In the rows, zero is written as 128.
A: 3 groups of rows, each row roughly a mix of its group's hidden directions
A (85 x 11)
[[133 104 132 160 134 120 108 124  60 131 125]
 [129  72  92 127 145 157 120 103 114 127 147]
 [109 110 117 124  73 110 133 165 159 112 128]
 [131 110  78 121 139 122  98 145 174 128 106]
 [113 157 141 131 137 117 104 102 131 144 190]
 [115  79 150 170 139 136 138 133  89 120 118]
 [148 106 129 180 136 128 107 112  79 127 121]
 [131 130  95 156 107 160 148 131 125 142  75]
 [136 106 169 105 153 105  96 114 141 102 155]
 [132 156 137 138 136 134  92  94 124 144 182]
 [111 162 138 141 133 124 101  90 142 149 176]
 [109 114 135 116  79 111 142 179 143 121 142]
 [121 166 152 144  91  94 131 147 153 120 100]
 [138  85 118 126 121 133 150 162 119 114  76]
 [123 125 111 165 148 132 113  94 142 106  77]
 [180 162 107 125 162 107 124 101 119 136 127]
 [145 109 134 106 119 136 167 163 125 129  77]
 [124 137 142  99 122 132 147 166 175  96 151]
 [119 143 148 138 139 123  90  91 138 145 180]
 [139 172 105  96 101 110 120 130 173 131 131]
 [101  92 148 158 155 163 124 106 102 124 112]
 [136  96 120 122 120 134 164 170 115 109  84]
 [143 112 108 170 145 130 106 117  74 112 121]
 [132 123  82 113 136 122 100 142 181 127 104]
 [123  98 169  99 149  91 105 126 145 120 152]
 [108 104 158 119  87 130 142 160 113 143 165]
 [146 111 135 178 136 130 113 116  73 118 129]
 [126 112 167  97 150  94 104 124 139 116 167]
 [140  90 136 174 132 123 106 129  78 132 129]
 [126 128 179 100 148 106 117 122 140 115 173]
 [117 141 163 101  95 137 134 137 120 161 174]
 [118 148 189 105 105 123 157 130 122 139 148]
 [105 104 173 167 132 147 129 110  93 137 122]
 [132 153 157 145 127 134 145 100  67 122 138]
 [136 139 180 151 118 132 146 110  80 127 145]
 [106 163 121 146 130 120 101  92 138 150 173]
 [135  98 125 121 120 135 168 175 109 109  95]
 [143 114 137 173 134 128 113 115  67 121 127]
 [125 155 189 111 108 124 152 131 105 123 149]
 [120 170  87 151 124 136 120 119 103 122 170]
 [118 113 153 110  86 130 139 150 114 152 176]
 [168 160 121 132 182 109 133 124 110 122 109]
 [115 117 167 101 148  89 108 120 148 122 166]
 [133 135 169 156 122 135 148 103  75 132 143]
 [138  86  94 147 134 119  90 140 159 143 106]
 [164 163 111 146 140 109 113  79 136 135 107]
 [119  80 154 158 137 142 137 125  80 135 139]
 [120 146 170 110  89 124 137 144 119 158 166]
 [135 187 146 122 106  94 131 145 154 129 112]
 [115 135 157 102  83 129 136 147 128 153 172]
 [132 170 127 131 178 135 119 109 138 116  86]
 [130 143 162 149 124 133 146 100  68 131 139]
 [116 121 169  97 145  90 117 129 141 132 172]
 [141 135  85 153 110 162 149 140 105 123  90]
 [114 177 162 139 106 105 130 144 150 123  95]
 [158  92 164 133 139 153 110 138  99 114 159]
 [123 156 129  92 117 130 142 123 192 143 121]
 [136 108 120 109 121 126 169 172 117 110  87]
 [103 169 145  85 120 124 155 108  99 145 130]
 [137 167 100  86 119 113 126 150 170 121 129]
 [131 130 165 152 122 127 136 108  64 137 136]
 [125 128  81  99 138 122 107 154 173 114 113]
 [124  82 101 102 146 164 126 123 115 133 164]
 [112 188  87 120 122 113 147 130 120 119 149]
 [141  98  92 182 151 149 126 116 121 111 132]
 [128 109 167 106 152  99  97 116 140 108 164]
 [122 162 138 144 135 136 101  95 127 130 185]
 [131 125  96 106 130 122 107 152 190 121 112]
 [160 136  91 127 167 136 111  79 129 131 122]
 [110 185 100 141 123 130 142 126 113 118 170]
 [144 133 137 133 125 142 139 149 193  96 144]
 [128 108  81 116 137 122 100 150 175 128 109]
 [145 114 135 167 134 122 105 120  65 120 123]
 [128 174 144 142 112  92 131 148 152 115  90]
 [130 109 107 112 117 120 167 171 118 126  82]
 [144 117 137 169 132 123 108 111  66 129 120]
 [113  78 122 134  80 118 139 161 129 120 147]
 [118 157 124  86 120 129 143 127 188 139 122]
 [162 101 160 136 145 155  93 111 118  96 141]
 [137  87 117 137 119 143 150 157 119 114  74]
 [134 136  77  88 116 124 120 138 173 117 136]
 [134 105 153 165 115 177 148 148 102 138 138]
 [152  70 149 133 131 147 119 135 128 114  86]
 [165  79 146 113 139 137 121 150 108  97 110]
 [143  92 187 137 141 151 110 114 138 111 133]]

which group is each row in? (one row of each group first)
[131 131 161 157 123 131 141  96  71 145 134] : Q
[144 185 118 114 153 129 113  94 151 133 108] : P
[126 160  93 160 106 165 154 128 116 145 106] : J

[113 159 141 147 134 133 102  91 137 139 180] : J
[116 157 134  86 117 131 151 128 185 138 129] : Q
[122 132 169 142 121 133 154 112  71 132 150] : Q
[108  83 113 157 139 139 143 111  88 156 139] : Q
[173 112 152 114 140 146 105 135  93 120 166] : J
[125 137 118 100  70 117 124 135 160 143 159] : P
[143 171 101  95 108 108 122 135 172 127 129] : P
[154 148 104 126 138 129 104 152 163  77 120] : Q
[130  92  91 109 164 166 119 106 120 127 146] : P
